In the rows, 128 means zero.
Each path is a new rotation, seen through one point. The rows after it are directions, each followed by how far the rotation turns it, in degrees a step (0 if it stays put).
Each turn is a multiple of 5 degrees from 10 to 175, or 0.
Each row of a path follows its step; steps can be skipped.
Rotation 1:
step 0: 119,122,139,125,122,134,142,122,123,156,144,139,127,112,136,119,121,125,154,129,98,123,123,162,129,139,132,124,131,120,124,130,132,145,152,119,116,116,111,138,109,155,156,148,130,137,150,132,134,132,97,103,108,114
step 1: 121,133,155,126,102,122,135,139,111,127,140,119,130,138,125,141,131,115,131,129,107,155,116,98,113,114,132,112,125,112,133,98,129,147,131,121,132,158,137,127,141,147,121,115,106,123,118,120,123,136,147,132,104,161
step 3: 130,130,131,122,85,119,161,145,123,144,153,130,121,138,122,138,135,143,124,116,101,137,140,123,109,153,110,126,135,140,141,115,125,124,130,123,138,118,138,118,115,130,134,128,102,113,156,149,112,133,138,161,130,127
step 4: 153,150,129,137,153,138,127,121,118,107,141,127,113,106,137,114,114,103,130,136,130,157,94,137,122,135,120,121,140,105,134,133,115,128,122,114,138,125,129,146,113,161,127,112,120,128,146,145,143,125,122,113,110,112
step 7: 107,138,103,147,105,119,143,122,157,136,145,136,125,126,149,148,140,115,135,113,110,151,120,122,114,129,124,114,115,125,142,113,134,124,137,111,132,130,102,125,94,117,139,137,119,141,141,139,125,161,117,103,129,132
step 9: 116,136,113,137,114,117,131,112,116,127,107,127,131,124,119,108,121,126,131,117,94,115,113,142,133,141,147,101,143,102,115,139,123,117,126,104,135,105,96,142,106,148,141,129,116,138,154,145,113,139,132,125,121,128
step 12: 112,143,129,156,97,142,137,133,135,147,128,153,125,129,115,145,120,126,121,104,120,110,137,137,95,147,112,122,123,126,122,117,127,125,142,134,129,147,149,122,101,148,144,142,120,92,129,125,135,135,131,130,114,113
step 16: 146,139,126,122,122,127,137,140,115,144,120,142,108,148,129,157,133,113,137,108,112,129,112,142,122,129,112,120,131,111,135,119,112,120,148,111,117,115,117,133,97,121,134,112,103,133,127,158,134,173,119,140,118,117
Speeds:
131,124,137,136,136,127,123,124,121,132,127,125,120,133,134,127,130,128,128,139,126,133,136,123,124,128,123,126,128,129,130,123,131,132,128,134,127,122,125,125,120,130,126,126,124,127,134,126,130,131,128,132,133,127 : 25
122,129,136,124,121,134,130,131,127,133,128,129,129,132,132,128,120,133,127,128,133,136,128,124,127,134,122,131,135,130,132,127,129,126,125,122,123,131,133,120,138,130,129,131,131,122,132,122,124,126,135,126,133,133 : 155
133,128,132,129,134,132,127,130,131,135,134,130,126,116,127,122,128,129,131,132,140,128,122,133,130,134,131,127,130,126,119,132,130,134,126,130,118,133,133,130,124,132,129,128,134,125,129,130,133,127,126,127,133,126 : 170
125,123,127,116,126,127,134,133,120,126,127,132,120,133,130,131,128,129,123,128,134,130,126,130,127,130,131,127,128,125,131,128,129,127,131,129,137,131,130,126,117,129,131,126,134,126,133,128,132,125,131,121,127,114 : 85
124,124,121,138,125,119,124,130,133,133,130,126,124,125,125,132,121,131,125,125,127,135,125,124,132,122,128,123,134,125,128,128,135,137,130,127,131,128,130,120,127,128,131,129,130,129,119,126,128,121,125,135,127,122 : 65
130,128,134,125,126,126,130,126,126,126,124,130,120,127,121,123,115,128,125,137,123,122,126,127,129,130,128,130,133,129,131,133,130,133,126,127,132,134,124,135,123,128,134,125,126,129,122,120,124,128,125,124,125,138 : 85
Rotation 2:
step 1: 153,133,102,112,128,107,125,113,118,112,126,160,132,146,128,118,112,127,128,150,136,146,137,116,130,133,145,124,101,144,136,114,135,114,109,130,145,129,143,127,140,115,100,138,114,95,112,128,109,122,143,137,140,99
step 4: 108,99,119,126,104,100,135,150,143,119,153,117,118,151,138,115,110,130,117,131,131,117,138,108,147,117,102,122,134,162,125,138,116,116,128,122,128,151,117,154,134,117,123,148,108,122,133,148,139,115,122,136,141,138
step 5: 144,138,99,118,114,133,131,113,96,141,134,157,125,137,119,122,108,119,108,124,135,124,152,153,111,146,125,130,137,116,116,103,118,142,130,125,136,146,147,107,153,102,103,121,99,122,110,134,131,122,124,125,136,129
step 6: 150,139,115,107,127,139,142,139,142,128,130,106,108,125,139,138,107,154,127,138,136,116,135,102,139,112,132,123,137,154,113,129,137,129,140,107,131,112,147,129,127,136,127,157,114,124,130,129,177,151,108,134,127,134
step 9: 139,155,129,111,144,121,126,141,109,126,135,138,122,153,123,123,119,136,96,134,139,144,173,134,103,152,144,112,101,140,117,121,136,122,127,133,141,128,140,114,135,106,121,141,142,110,143,146,129,124,135,106,122,149
step 12: 140,137,110,126,107,129,145,145,138,136,147,129,145,127,115,126,107,130,101,146,117,127,121,128,140,112,112,101,114,130,138,129,153,136,111,100,135,133,141,134,120,146,104,154,100,100,134,140,151,113,119,148,127,130
step 13: 119,136,118,131,144,98,127,124,96,128,134,133,110,158,115,120,132,135,113,140,152,138,144,107,115,138,127,143,133,125,119,120,138,145,141,95,137,146,138,133,144,83,141,137,114,142,141,122,149,137,138,117,132,116
step 14: 147,131,94,116,112,128,134,98,134,131,129,125,156,127,167,128,115,123,135,135,130,124,137,130,129,112,152,135,140,142,115,122,143,127,132,110,118,139,111,111,127,152,128,147,91,104,129,119,146,135,143,121,127,154
Speeds:
121,132,120,127,127,127,127,130,132,134,136,133,132,125,121,121,128,128,135,122,121,132,125,126,127,124,132,134,126,129,127,125,123,124,129,138,133,126,127,121,126,126,125,126,123,125,120,130,135,120,129,128,125,132 : 110
130,132,128,130,120,128,135,130,132,136,127,130,130,130,137,131,125,124,134,128,115,130,128,120,137,125,126,127,129,129,129,127,131,123,136,128,125,127,130,137,136,133,128,128,129,130,136,129,133,128,127,131,126,124 : 170
124,125,130,125,133,132,130,125,126,134,127,126,132,134,130,125,117,133,124,127,134,126,121,123,131,131,123,132,122,122,125,129,132,118,129,125,125,125,123,118,130,129,129,123,129,130,128,127,131,130,124,120,120,123 : 100
130,132,122,130,130,125,133,128,131,129,134,132,133,134,127,137,131,131,132,129,130,125,122,130,128,126,117,128,130,125,132,140,126,132,126,125,131,132,132,127,136,121,132,118,131,126,127,134,125,128,129,132,123,134 : 135
123,125,125,131,129,129,121,133,135,130,135,124,118,136,132,128,132,132,126,125,128,127,131,124,123,132,132,136,120,125,130,129,127,132,140,128,120,134,128,128,128,129,126,130,135,127,128,135,127,133,129,131,128,132 : 160
127,133,127,128,126,132,124,118,130,125,130,124,120,131,123,122,132,132,127,126,127,133,122,118,122,126,118,128,124,135,123,127,130,125,124,124,133,125,130,136,128,125,135,133,134,128,131,122,128,123,134,128,128,128 : 115
133,133,127,126,130,123,127,131,123,124,114,130,129,126,128,130,133,127,134,134,125,131,129,122,128,128,131,133,118,130,125,133,131,126,124,131,117,131,119,129,127,123,130,127,127,121,127,128,130,132,135,128,120,132 : 55
Rotation 3:
step 0: 139,151,152,116,124,93,122,126,125,112,92,139,116,110,131,107,146,126,123,147,119,131,147,124,134,119,142,124,123,91,151,103,122,109,118,115,97,120,163,117,129,120,139,120,122,123,127,124,143,135,142,130,126,102
step 2: 117,107,159,94,114,111,128,142,133,117,134,115,128,152,115,114,126,123,127,120,126,115,119,131,125,131,166,107,139,140,123,125,112,104,145,114,144,134,117,117,126,126,169,123,109,130,150,148,144,117,145,135,108,109
step 4: 151,127,120,112,129,97,114,128,126,113,124,110,152,94,129,129,149,140,113,123,139,133,140,155,133,137,126,130,124,141,93,113,153,136,172,131,151,122,135,142,133,130,133,144,127,113,128,149,153,138,147,113,120,121
step 8: 127,138,113,112,124,129,141,126,115,111,130,97,148,138,102,149,132,122,152,127,142,112,136,120,131,136,95,112,165,105,131,125,132,105,129,116,131,101,130,129,97,142,150,110,134,127,141,140,153,129,123,145,106,112
step 9: 134,141,113,123,163,115,156,136,105,158,122,145,133,138,132,112,126,147,137,125,128,117,122,130,140,137,152,119,123,98,124,127,114,172,135,138,138,137,131,107,119,109,122,171,127,130,106,110,121,124,117,113,126,141
step 10: 132,131,131,129,110,162,115,125,99,131,148,111,132,119,129,106,131,114,120,119,118,120,123,152,121,130,112,133,149,154,105,107,160,130,108,119,160,121,129,146,126,125,142,136,155,111,157,134,128,108,148,144,125,145
step 15: 117,110,133,118,150,123,109,119,93,158,154,114,137,144,139,120,138,135,143,117,137,131,100,134,115,125,122,131,106,133,118,151,131,134,125,127,134,117,104,109,154,124,111,158,101,125,129,154,145,148,106,113,131,125
step 16: 120,109,112,127,106,118,163,109,113,120,130,133,117,127,105,132,139,93,108,136,137,122,151,131,142,147,111,161,116,116,137,145,146,122,125,131,137,148,139,132,134,132,136,129,148,124,144,135,114,96,147,159,155,136
Speeds:
125,124,131,125,131,134,130,120,134,124,130,128,139,128,125,127,128,124,133,121,132,136,135,124,128,126,128,132,123,126,120,126,123,125,129,125,137,129,131,134,135,118,125,128,129,126,129,123,127,124,130,129,125,128 : 125
135,128,128,128,128,127,129,130,122,127,137,124,133,126,127,133,130,134,127,120,131,137,126,128,131,124,123,123,127,135,136,123,126,130,126,127,126,126,120,133,121,127,119,127,121,122,136,132,130,128,127,130,124,123 : 160
128,127,125,130,123,123,133,121,131,130,130,125,130,120,124,131,131,122,136,126,132,126,132,125,131,132,126,123,125,129,134,129,122,128,131,134,128,127,134,128,127,130,127,130,137,126,120,141,131,136,128,131,134,122 : 85
129,127,126,127,131,134,126,118,132,125,132,118,131,134,131,123,127,131,127,127,132,126,119,124,135,128,134,127,134,121,125,131,124,124,129,132,122,133,130,128,119,129,127,130,124,139,126,132,133,123,129,128,129,126 : 60
121,134,126,132,126,124,124,127,132,130,125,130,124,128,118,130,127,129,128,120,132,138,119,136,128,137,128,127,130,131,121,130,127,126,123,130,124,130,131,125,131,129,127,133,131,126,133,133,127,122,131,120,123,129 : 130
128,122,129,128,132,132,133,128,121,135,128,125,124,125,134,128,127,128,127,127,135,128,133,135,127,127,125,127,127,129,124,134,131,129,138,121,133,125,133,120,121,130,122,136,127,124,130,131,129,122,137,130,132,136 : 60
Rotation 4:
step 0: 140,135,143,102,97,117,121,142,130,111,132,114,112,143,122,141,139,109,96,115,106,128,127,147,144,112,157,134,146,140,132,124,120,139,154,118,118,126,124,143,135,106,118,143,100,150,128,110,159,128,147,113,123,149
step 1: 114,116,137,96,129,146,135,119,106,91,103,140,155,129,140,111,121,131,137,96,111,112,126,128,113,141,128,114,130,116,119,160,130,122,140,125,128,123,119,147,149,129,128,155,120,100,113,151,126,129,115,141,139,151
step 2: 108,132,150,125,143,139,134,140,149,154,122,120,122,125,136,130,142,109,116,135,124,143,100,121,145,150,116,91,147,135,110,154,105,140,136,137,97,156,123,118,151,152,146,130,127,133,130,133,109,120,134,111,140,113
step 6: 95,133,132,131,153,157,112,146,121,143,113,107,114,127,134,151,124,143,159,99,165,116,119,133,145,129,119,120,141,134,107,131,119,126,125,132,141,133,128,106,149,118,141,113,139,103,131,114,135,113,128,148,131,155
step 9: 148,104,124,146,117,130,139,118,128,123,119,101,133,112,123,117,119,120,132,85,157,133,131,137,106,142,105,91,143,122,112,100,125,115,140,155,140,116,141,126,122,129,124,137,110,114,160,140,147,122,113,134,129,117
step 10: 109,143,158,117,113,127,114,138,143,121,138,98,98,151,145,148,109,126,132,113,151,129,111,103,139,122,138,118,127,116,128,142,124,111,108,116,128,109,124,144,125,139,113,107,146,116,137,136,126,118,120,117,95,97
step 12: 122,125,119,101,100,128,137,158,124,142,155,100,161,114,134,114,115,130,106,115,101,133,148,121,114,131,118,147,140,159,143,122,122,104,141,117,118,120,153,113,131,122,140,137,122,128,141,154,125,117,113,115,122,120
step 13: 133,105,129,138,92,110,127,141,139,125,106,150,128,123,152,126,137,132,172,105,109,134,112,120,127,127,132,107,114,146,137,126,108,116,124,134,136,125,136,149,159,125,100,134,126,115,139,132,137,121,154,117,136,102
Speeds:
129,132,126,131,127,132,127,126,124,118,127,135,134,131,128,114,135,136,131,124,130,124,128,125,127,127,124,130,131,122,129,123,124,132,127,130,129,122,124,126,128,124,128,126,125,129,124,131,127,132,119,123,129,118 : 175
130,123,127,122,136,127,129,129,123,136,125,138,124,130,124,124,126,125,125,128,134,125,125,132,124,125,125,127,133,126,127,129,134,119,130,121,126,132,134,124,129,134,128,135,133,133,127,135,124,134,123,120,131,127 : 110
132,136,113,135,127,132,127,130,125,131,122,129,128,128,127,129,123,128,130,122,124,131,132,131,124,126,137,125,133,125,127,129,135,132,125,128,133,131,125,129,136,130,131,126,128,119,131,129,128,132,124,126,127,137 : 140
128,133,130,137,138,121,121,132,128,123,128,133,129,122,121,136,126,123,121,132,129,132,124,123,122,129,129,129,127,136,127,130,125,134,127,134,129,128,124,122,129,127,128,131,122,127,125,137,123,129,128,125,129,127 : 120
127,125,130,129,127,130,128,133,125,124,131,124,127,137,125,133,123,129,130,121,135,127,125,126,131,135,130,130,127,125,118,132,130,136,134,133,127,128,124,136,127,131,130,134,140,129,116,128,128,128,123,129,128,128 : 80
125,132,132,129,127,129,120,137,131,133,129,132,125,137,124,125,123,128,125,134,130,126,134,134,131,119,126,128,125,123,127,124,124,130,135,125,128,132,117,126,122,129,123,124,131,119,131,127,127,129,131,129,130,125 : 95
